Each path below is one point turned by a fixed rotation once a step. After each direction that follows a path, write how fast that rotation turns it, in deg/step (0 if it stays still).
Each turn is a multiple of 5 degrees from 10 to 175, or 0.
Path 1:
-1.610 -1.354  2.257 -0.583 -2.681 -2.010  0.420 -5.593  0.316  1.066 -0.999 -0.908  1.588 -1.686  0.019 -1.772 -1.710 -1.675
-0.159 -0.553  2.885 -1.405 -0.638 -4.607 -1.976 -3.654 -0.949  0.991 -0.585 -0.908  1.020  0.326  1.361 -3.339 -1.499  2.043
-0.107 -2.361  3.289  0.957 -0.671 -3.871 -0.725 -1.374  1.206  0.356 -0.615  1.414 -1.007 -1.732  0.420 -3.059 -3.421  3.134
 0.831 -1.045  1.455  0.190 -1.564 -3.339  1.333 -3.632  1.314  0.755 -1.036 -0.953 -1.928 -3.960 -1.800 -1.812 -2.365  1.783
 2.001 -0.412  2.603 -2.055 -1.225 -4.876  1.494 -1.860 -0.716 -1.870  1.586 -2.656 -0.429 -1.308 -1.728 -1.536 -0.766  2.192
-0.427 -2.104  4.571 -0.035 -1.357 -3.109  3.204 -0.992  1.067 -2.261  3.375 -0.223 -0.691 -0.334 -0.841 -0.761 -2.330  0.264
-1.264 -1.383  2.860 -0.032 -1.860 -1.331  3.925 -4.305 -0.832  1.149  1.982 -0.750 -0.036 -2.129 -1.400 -0.576 -1.940 -1.726
-0.090 -1.727  2.481 -2.190 -0.547 -3.651  0.973 -3.497 -4.253  1.119  1.940 -0.733  1.483  0.435 -0.499 -1.679 -1.107 -0.476
-0.798 -3.386  2.216 -0.331 -0.025 -4.442  0.020 -2.184 -1.162 -0.137  0.633  3.360  0.383 -0.093  0.315 -2.332 -2.897 -0.245
 0.014 -1.620  0.965 -0.602 -0.751 -3.013 -0.458 -4.630  0.396  1.188  0.163  1.963 -1.674 -3.857 -0.476 -2.438 -2.542 -1.745
 2.097 -2.037  1.552 -2.681 -1.551 -4.474 -2.245 -3.054 -0.755 -0.857  0.233 -1.915  0.395 -3.337 -0.377 -2.138 -0.976 -0.265
 0.044 -2.456  3.280 -0.656 -1.875 -4.353 -0.533 -1.717  3.180 -3.161 -0.146 -0.407  0.970 -0.913  0.079 -1.733 -2.108  0.240
-1.201 -0.033  3.875  0.016 -1.990 -1.747  1.523 -4.197  2.782 -0.357  0.642 -2.220 -0.311 -2.104 -0.330 -2.164 -1.907 -0.521
-0.135 -1.091  4.355 -0.480 -2.556 -2.640  0.365 -2.950 -1.217  1.530  0.717 -3.689  1.438 -0.588 -0.155 -1.642 -1.502  2.345
-1.157 -2.479  3.425  0.838 -1.364 -4.679  2.333 -1.782 -0.484  0.395 -0.428  0.922  1.121  0.989 -0.655 -1.981 -2.423  2.981
-0.425  0.123  1.758  0.359  0.013 -3.389  3.029 -3.712 -0.387  1.483  0.578  1.140 -2.607 -1.919 -1.397 -2.478 -2.608  1.409
 2.644 -1.710  2.353 -1.648 -0.363 -3.919  1.188 -2.182 -2.913  0.715  2.522 -0.703 -1.685 -2.634 -1.573 -1.513 -1.721  1.421
 1.531 -3.561  1.756 -1.638 -1.683 -5.115  2.278 -0.941  0.042 -2.705  1.283  1.146  0.021 -1.207 -2.185 -0.652 -1.841 -0.570
-0.545  1.070 -0.291 -0.521  0.966 -1.352  0.398 -0.180  0.710 -1.317  0.073  0.685  0.025  1.865  0.338 -0.693  0.325  0.218
110
-0.059  1.844 -0.801 -0.635  0.153  0.340  0.288 -1.866 -0.320  0.739 -0.011 -1.050 -0.715 -0.579 -0.234 -0.410  0.667 -0.521
120
-0.726 -0.094 -0.126  0.590  0.461 -0.104 -0.355 -0.531 -1.500  1.869 -0.773  1.204  0.191  0.765  0.629 -0.706 -0.377  0.841
55
 0.268  0.073  0.093  0.053  0.316 -0.054  2.240  0.642 -1.315  0.297  1.289  0.317 -0.793  0.387 -1.106  0.620  0.050  0.309
35
Path 2:
 0.352 -2.057  2.040 -0.579 -1.453  1.141  4.543 -0.168 -1.701  1.785  1.226  0.029 -1.497  2.049  0.410  0.012 -2.710  2.263
-4.729  1.150  3.695  1.398  0.137  1.401  0.321  0.962  1.950  1.721 -1.786  0.146  1.273 -0.942  0.488 -0.530 -1.559  0.528
 0.113  0.204 -1.419 -0.116 -2.796  1.029  2.716 -0.573  3.993 -1.611 -0.340  0.523 -2.045  1.643  1.654  0.232 -2.582  1.575
-3.032  0.915  1.313 -1.271 -0.968 -0.092  2.202  1.972 -2.374  1.037 -0.383 -0.412  0.075  1.794 -2.237 -0.459 -3.753  0.534
-1.833  1.752  3.007 -0.087  2.409  2.885  1.860 -0.828  2.647 -1.261 -0.130  0.386 -1.177 -0.166  3.083 -0.620 -1.086  0.888
 0.349 -2.083  1.123  0.544 -3.980  0.639  3.628  0.256  0.465  1.632 -1.233  0.710  1.034  2.105  0.995  1.798 -1.999  2.593
-5.142  0.277  2.242  0.316 -0.724  0.313 -0.521  1.216  1.907 -0.123 -0.164  0.037 -0.502  0.366 -1.551 -2.744 -3.043 -0.345
-0.821  3.145 -1.063 -1.498 -0.480  1.003  4.006 -1.167  1.540 -1.404  0.543  0.278 -1.464  0.612  2.763  1.374 -2.537  1.992
-0.455 -1.316  3.183 -0.295 -0.726  2.149  2.112  2.508 -2.218  1.180 -1.772  0.950  0.400  2.697 -0.719 -0.300 -2.958  0.856
-3.778 -0.194  3.267  0.923 -0.387  1.390  1.040 -1.556  3.543  0.238  1.288 -1.099 -1.141 -1.114  2.321 -1.702 -1.021  1.054
-0.941  1.933 -1.263  0.789 -3.289  0.113  3.357  1.486  1.920  0.520 -1.224  1.123  1.256  1.795  0.255  2.364 -2.651  1.549
-2.928 -0.977  1.815 -2.043  0.206  1.202  0.676  0.935 -0.487 -1.090 -0.772  0.045 -2.416  1.728 -0.825 -3.587 -4.183  0.143
-1.401  2.863  2.238  0.344  0.375  1.762  3.968 -0.813  0.256  0.977  1.221 -0.858 -0.296  0.058  3.086  1.745 -0.860  2.376
-0.011 -1.956  1.768  1.508 -1.770  1.561  2.390  1.787  1.710  0.903 -3.543  2.243  0.949  1.974 -0.211 -0.640 -2.816  0.233
-4.451 -0.431  1.062 -1.437 -2.563 -0.171  0.650 -0.972  1.778 -0.504  1.431 -2.216 -2.175 -0.149  0.992 -1.102 -2.658  1.385
-1.139  4.583  0.056  0.798 -0.060  1.623  3.959  1.915  0.988  0.105 -0.539  1.599 -0.317  1.411 -0.617  1.212 -2.248  0.868
-0.490 -2.956  2.622 -1.905  0.557  1.793  1.885 -0.766 -0.593  0.041 -2.311  0.431 -0.570  1.558  2.153 -1.704 -3.928  1.164
-3.373  0.832  3.272  1.616 -2.066  1.555  1.685  0.966  2.047  1.396  1.918 -1.790 -0.208  0.476  0.781  1.567  0.040  2.083
-0.868 -0.339 -1.718  0.722 -0.416  1.206  0.515  0.171 -1.312  0.038 -0.094  0.247  0.041 -0.523  0.655 -1.004  1.180 -0.726
0
-1.004  0.962 -0.103  1.045  1.352 -0.959  0.319 -0.909  0.169  1.260  1.347  0.400  0.679  0.377 -0.217 -0.848 -0.021  0.112
130
